Each named move below is a turn or a mirror, shown by a few rows before and after it. Which moves, in which order, take the first row of each later pair to the second? The first pair is answered.
R (before -> after):
-19; -16; 12; 16; -3; 16; -7; 16; 15; 5; -3; -18; -1; 16  ->  3; -10; -10; -10; -12; -1; -6; 14; 17; -9; 20; -23; -9; 19
12; 24; -11; 6; 4; -21; 8; -5; 5; 0; 2; -14; -1; -1  ->  -4; 20; 3; 22; 11; -10; 7; -4; 3; 7; -15; -10; 2; -3
22; 2; 12; -28; -18; 3; -17; -23; -15; -2; 4; 21; 4; -35  ->  7; -3; 28; -9; -10; 15; -19; -21; -15; 6; -12; 26; 10; -37
C (before -> after):
11; 11; -10; -10; 2; 8; 4; -5; -5; -3; -6; 1; -9; -30  ->  5; 18; -24; -4; 4; -7; 9; 11; 11; -4; 4; -9; -8; -12
6; -4; 10; -31; -15; -2; -19; -10; 5; 7; 12; 1; 5; 0  ->  3; -1; 1; -26; -14; -11; -16; -2; 14; 6; 18; -4; 5; 11
5; 20; 1; 0; 3; -11; -2; 4; -2; -4; -2; -1; 0; 1  ->  8; 18; 6; -2; 1; -4; -3; -1; -8; -3; -5; 3; -2; -6
3; 8; 9; 10; 6; 8; 1; -16; -11; 2; -6; -29; 7; -14  ->  -1; 12; -1; 15; 8; -3; 5; -5; 0; 1; 2; -36; 8; -1
E (before -> after):
-8; -5; 12; 17; 8; 20; 2; -1; -11; 13; -32; 5; -1; -8  ->  -7; -25; 1; 8; 8; 20; 2; -14; -13; 7; -24; 7; -3; -14
-12; -6; -13; 0; -12; -4; -6; 5; 23; 10; -5; -7; 8; 6  ->  -12; 2; -4; 3; -11; -2; -6; 8; 21; 14; -10; -6; 8; 6
7; 14; 14; -12; -9; -15; -6; 8; -2; 5; 3; -10; -6; 13  ->  9; 16; 22; -10; -8; -10; -7; 6; -7; 8; -4; -6; -6; 9
-8; -16; -14; -6; -6; 8; -10; -4; 4; -6; 3; 4; 3; 4  ->  -8; -11; -15; -3; -8; 4; -9; 4; 9; -5; 5; 1; 3; 11
Pairs:
(two moves a pair)
8; 10; -9; 2; -2; -11; 0; 8; -1; -2; 3; -3; 3; 15  ->  8; 15; 8; 7; 0; 1; -2; 4; -11; 4; -10; 5; 5; 5 : E E
26; -7; -19; -7; 24; -11; 13; -25; -3; 7; -15; 9; 8; -22  ->  4; -14; -10; 17; 31; -4; 14; -16; 4; 14; -28; 9; 15; -15 : E R
-19; -15; 2; -2; -4; 10; 6; 1; 9; -3; 8; -6; 1; 13  ->  -6; -15; 0; -18; -9; 10; 4; -6; 3; -6; 13; -3; -3; 5 : C R
11; 15; -8; -16; -6; -5; -8; -8; -4; -11; -10; 13; -12; -9  ->  -10; 18; -9; 10; 3; -10; -4; 10; 13; -6; -17; 5; -5; 11 : R C
14; -4; -27; -7; -4; -22; 3; -10; 11; -29; 21; 0; -12; 20  ->  -4; -21; 19; 13; 6; 21; -3; -28; -14; -15; -18; 22; -5; -10 : C R
13; 30; -1; -11; -23; -12; 0; 15; 3; -3; 12; 3; 4; 2  ->  15; 28; 15; -10; -21; 2; -2; 4; -11; 1; -1; 12; 5; -14 : E E
32; 11; -2; -23; -6; -11; 0; -17; -21; -15; 13; -15; 7; -8  ->  26; 27; -6; -10; -5; -22; 3; 3; -8; -12; 14; -23; 9; 9 : C E
-3; -8; 3; -14; 1; 13; -9; 5; 2; -5; -2; 4; 0; 0  ->  -6; 0; 0; -9; 3; 7; -7; 15; 9; -5; -1; -1; 2; 9 : C E
10; -16; -4; -12; -18; 7; -10; -15; -7; 6; 7; -1; 0; -10  ->  -1; -26; -6; -4; -15; 7; -10; -14; -2; 7; 7; -2; 2; -6 : R E
5; -4; 14; -21; -23; 10; -13; 5; -3; 2; 10; -4; -13; 4  ->  -14; -4; 21; 1; -16; 12; -11; 15; 5; 9; -1; -6; -7; 12 : C R
1; -2; -19; -24; 0; -18; 9; -16; 2; -11; 2; 5; -16; -10  ->  -30; 1; 7; 13; 12; -3; 9; 0; 6; 4; -25; 8; -6; -2 : E R
-6; 23; 26; 10; -2; 11; -4; 13; -1; 12; -12; -1; 3; -4  ->  11; 30; 2; -11; -11; -9; -2; 17; 5; 2; 12; -10; -4; 5 : C R
-10; -30; -13; 5; 7; -3; 6; 0; 26; -8; 17; -4; -10; 16  ->  -2; -37; -10; -8; 2; 5; 2; -11; 18; -10; 20; 2; -13; 5 : C E
14; 10; -4; -22; 10; -13; 11; -17; -19; 4; 10; 1; -13; -9  ->  8; 27; -7; -12; 10; -24; 13; 0; -6; 8; 12; -9; -12; 7 : C E
22; 5; -9; -42; -27; 4; -7; 17; -11; -18; 22; -15; -14; 8  ->  -20; -9; 36; 6; -9; 39; -10; 17; -18; 4; -25; -1; 2; -1 : C R
-1; 4; -15; 4; 3; -22; 11; 6; 4; -2; 2; -5; 0; 10  ->  7; -12; -5; -13; -1; -7; 6; -16; -11; -3; 0; 6; -3; -10 : C E
6; 24; 6; 15; 14; -4; 12; 5; -11; -3; -10; 7; 7; 10  ->  3; 21; -1; 17; 16; -7; 14; 5; -7; -4; -5; 5; 8; 14 : E C
5; -5; 10; -16; -18; 17; -13; 5; -6; 7; 15; 2; -11; -1  ->  -14; -4; 13; 6; -12; 16; -10; 18; 5; 13; 6; -3; -4; 11 : C R
14; -7; -1; -9; 6; -3; -8; 10; 1; -9; 14; 3; 9; 2  ->  -1; -9; 9; 8; 12; 4; -7; 15; 5; -3; 3; 4; 13; 5 : R C
16; 18; -11; -6; -1; -10; 0; 2; 2; -2; 4; -1; -6; -10  ->  0; 18; 6; 14; 6; 3; -1; 6; -1; 7; -16; 2; 0; -11 : E R
-30; -14; 7; 11; -13; 9; -11; 28; 16; 8; 8; -4; -4; 25  ->  -1; -2; -10; -19; -23; -7; -12; 25; 11; -3; 28; -7; -14; 22 : E R
19; 3; 18; -8; 12; 10; 2; -22; -10; 6; -9; 3; 3; -21  ->  8; -15; 12; -4; 16; 13; 3; -27; -5; 5; -9; 3; 5; -20 : E R
22; 13; 17; 3; 6; 6; 1; -7; -6; 7; -17; 4; 3; -20  ->  32; 7; 1; -14; 3; -3; 1; -14; -5; -1; -4; 2; -1; -20 : R E
2; -11; -18; -13; -2; -20; 1; -3; 4; -6; 12; -15; 1; 4  ->  -1; 19; 2; 3; -1; -19; -1; 17; 4; 6; -3; -15; 4; 9 : E E
5; 28; 30; -19; -19; -1; -17; 31; 0; 9; 5; -2; -9; 23  ->  14; 23; 36; -28; -20; 5; -19; 20; -12; 7; 1; 5; -11; 9 : E R
13; 19; -30; -2; 7; -24; 17; 13; 26; -3; 20; -15; -6; 19  ->  1; 39; 2; 22; 11; -7; 15; 26; 20; 13; -8; -10; 1; 17 : E R
-33; -41; -4; 24; 11; 5; 5; -14; 6; -4; 1; 2; 13; 3  ->  -1; -41; -16; -15; -1; -1; 2; -30; -8; -14; 20; 6; 1; -13 : R C
0; -10; -7; 1; 4; 1; 6; -8; -4; -1; -3; 2; 1; -6  ->  -5; -11; -7; 4; 5; -1; 5; -4; -1; 1; -3; 1; 2; -2 : E R
1; 3; 17; -11; -4; 14; -6; -5; -9; 1; -2; 4; -11; -7  ->  2; -8; -1; -19; -7; 5; -5; -8; -2; -6; 13; 0; -13; -1 : E E
15; 44; 10; -1; -5; -5; -3; 28; -1; 5; 9; -13; -2; 10  ->  11; 44; 17; 5; -2; 0; -3; 26; -5; 8; 0; -10; -1; 6 : E C
-26; -15; -11; -4; -10; 9; -6; 14; 27; 11; 11; -1; 5; 26  ->  -10; 2; -15; -15; -18; 1; -6; 20; 26; 9; 19; -4; 1; 28 : E R
-2; 0; 7; -12; -12; -4; -7; 10; 2; -3; 6; 2; -6; 12  ->  -6; -4; 16; -9; -12; 4; -9; 4; -5; -1; -1; 7; -4; 6 : C R
-2; 2; 4; 2; 7; 4; 9; 0; 0; 8; -12; 0; 7; 4  ->  -5; 0; -2; 3; 8; 0; 11; 1; 5; 5; -7; -2; 8; 8 : E C
-4; -1; 18; 2; -4; 17; -6; -2; -4; 7; -8; 4; 0; -3  ->  -10; -5; -6; 6; -1; 0; 0; 8; 15; 0; 7; -8; 2; 15 : E C
-15; 3; 4; 14; -6; 20; 12; -5; 3; 19; -4; -11; -10; 1  ->  6; 5; -7; -12; -15; 12; 11; -15; -4; 10; 10; -11; -17; -6 : R C
-18; -11; 17; -4; -6; 13; -4; -1; -1; 3; -5; 5; -4; 1  ->  -3; -1; -2; -21; -15; -4; -2; 4; 4; -4; 14; -3; -9; 8 : R E
-29; -16; -13; 5; -9; 1; -3; 21; 21; -2; 11; -14; 1; 17  ->  -12; 4; -15; -4; -16; -8; -1; 28; 19; -4; 19; -16; -4; 19 : E R
25; -17; -15; -16; 16; 2; 6; -45; -21; -15; 0; 14; 1; -34  ->  8; -39; -29; -8; 20; -2; 8; -43; -7; -17; 5; 10; 4; -23 : R E
-7; 16; 11; 10; -4; -2; -11; 18; 0; 6; -5; -10; -2; 20  ->  -8; 14; 17; 13; -2; 3; -11; 14; -5; 7; -10; -7; -1; 16 : E C
2; -26; -13; -19; -6; -2; 4; -1; 2; -2; 19; -7; -7; 1  ->  8; -20; 6; -21; -10; 12; -2; -7; -13; 3; 9; 1; -10; -12 : E C
21; 15; 3; -7; -7; 6; -11; -1; -2; 0; 12; 0; -2; -6  ->  0; 14; 16; 17; 0; 14; -10; 6; 4; 10; -4; 0; 6; 0 : C R
14; -6; -10; 1; 19; -6; 2; -18; -5; -8; -10; 5; 2; -18  ->  -2; -4; -11; 19; 24; -10; 4; -6; 7; -4; -13; -1; 7; -5 : C R
3; -27; 17; -13; 2; 18; -5; -2; -7; 18; 1; -7; 13; 4  ->  -4; -12; 10; -1; 3; 6; -1; 16; 8; 20; 4; -16; 17; 23 : C E
14; 1; -3; -10; 9; 1; 4; -18; -11; -5; 0; 10; -9; -16  ->  5; 21; -12; 6; 12; -14; 10; 9; 7; -2; 4; -3; -6; 8 : C E
-6; -22; -6; -9; -6; 2; -5; -14; -2; -6; 13; 8; -4; 4  ->  -19; -23; -1; 6; -1; 6; -4; -7; 2; -2; 4; 8; 2; 11 : C R
-29; -30; -1; 1; -6; 8; -6; 1; 2; -2; 8; 6; -3; 13  ->  -31; -15; 1; 7; -7; 4; -6; 15; 7; 1; 7; 1; -3; 21 : E E
2; 6; 13; 9; 0; -11; 12; -1; 3; -4; -16; 1; 5; 3  ->  4; -7; 11; 4; 0; -8; 12; -13; -3; -6; -15; 5; 2; -4 : E E
-36; -2; -3; 17; 11; 5; 2; 12; 7; 7; -1; 8; 4; 14  ->  5; 1; -21; -29; -4; -5; -1; -5; -4; -7; 23; 10; -10; 1 : C R
-5; -12; -6; -14; -12; 0; -6; 5; 7; 3; 18; -5; -5; 14  ->  0; -6; 15; -15; -14; 15; -11; -1; -7; 8; 5; 6; -6; 1 : E C
-25; -35; -25; -11; -5; -8; 0; 8; 16; -5; 26; -13; -2; 20  ->  -34; -46; 9; -1; 0; 24; -6; -8; -5; 4; -3; 4; 2; -3 : R C
13; -23; -14; 16; 2; -15; 13; 7; 13; -4; 20; 5; -13; 20  ->  7; -6; -1; 30; 4; -11; 14; 20; 15; 4; 9; 4; -9; 24 : E R
2; -12; 5; 4; 6; 6; 3; -20; -13; -4; -6; 7; 6; -28  ->  -3; -17; -24; 2; 5; -16; 8; -9; 7; -11; 13; -6; 6; -6 : E C
28; -4; -6; -8; 12; -21; 14; -5; -5; -6; 5; -5; 20; -10  ->  29; -3; 2; -10; 12; -16; 14; -7; -11; -5; 1; -1; 19; -15 : E C
5; 25; -5; 2; 6; -18; 14; 10; -7; -7; 13; -16; 1; 9  ->  9; 16; 19; -4; 6; 5; 10; -9; -29; -2; -1; -1; 0; -15 : C R
0; -7; -8; 2; 0; -7; 3; 1; 2; -7; 8; 0; -2; -1  ->  -2; -10; 1; 3; 0; 3; 2; -5; -6; -4; 1; 5; 0; -8 : C R
20; 40; -3; -3; 2; -22; 7; 20; 2; -1; 11; -10; -4; 5  ->  14; 45; 21; 8; 6; -6; 6; 16; -8; 7; -8; -2; -1; -5 : E R
-6; 20; -5; 3; -1; -25; -8; 17; 6; 7; 6; -8; 0; 20  ->  -13; 20; 18; 17; 4; -5; -10; 12; -6; 16; -15; 1; 5; 7 : R E
30; 28; -15; -13; -4; -18; 5; 2; -2; -6; 12; -9; -4; -1  ->  -3; -1; 19; 19; 13; 16; 3; -13; -13; 8; -25; 7; 7; -20 : R E
-12; 15; 17; 4; -10; -3; -12; 11; 10; -1; -2; 1; 8; -3  ->  2; 14; 15; -12; -15; -2; -13; 1; 3; -5; 3; 3; 4; -12 : R C
2; -45; -2; -20; -13; 7; -6; -34; -1; -1; 4; 1; -3; -20  ->  -13; -5; -17; 7; -12; -25; 2; 16; 34; 5; 14; -24; 3; 26 : C E
26; 8; 12; -26; -13; 4; -7; 3; -22; 11; 8; 5; -16; -22  ->  -3; -9; 30; 1; -2; 21; -8; 3; -20; 21; -14; 11; -6; -22 : E R
2; 5; -1; -14; -4; 1; -3; 9; 8; -6; 7; -12; -2; 4  ->  -3; 0; 14; -8; -1; 14; -7; 3; 0; -3; -5; -4; 1; -6 : C R
20; 20; -24; 5; 14; -27; 10; 0; 10; -4; 9; -5; 0; 1  ->  -3; 5; 5; 31; 25; -1; 8; -7; 1; 9; -21; 7; 9; -11 : R E
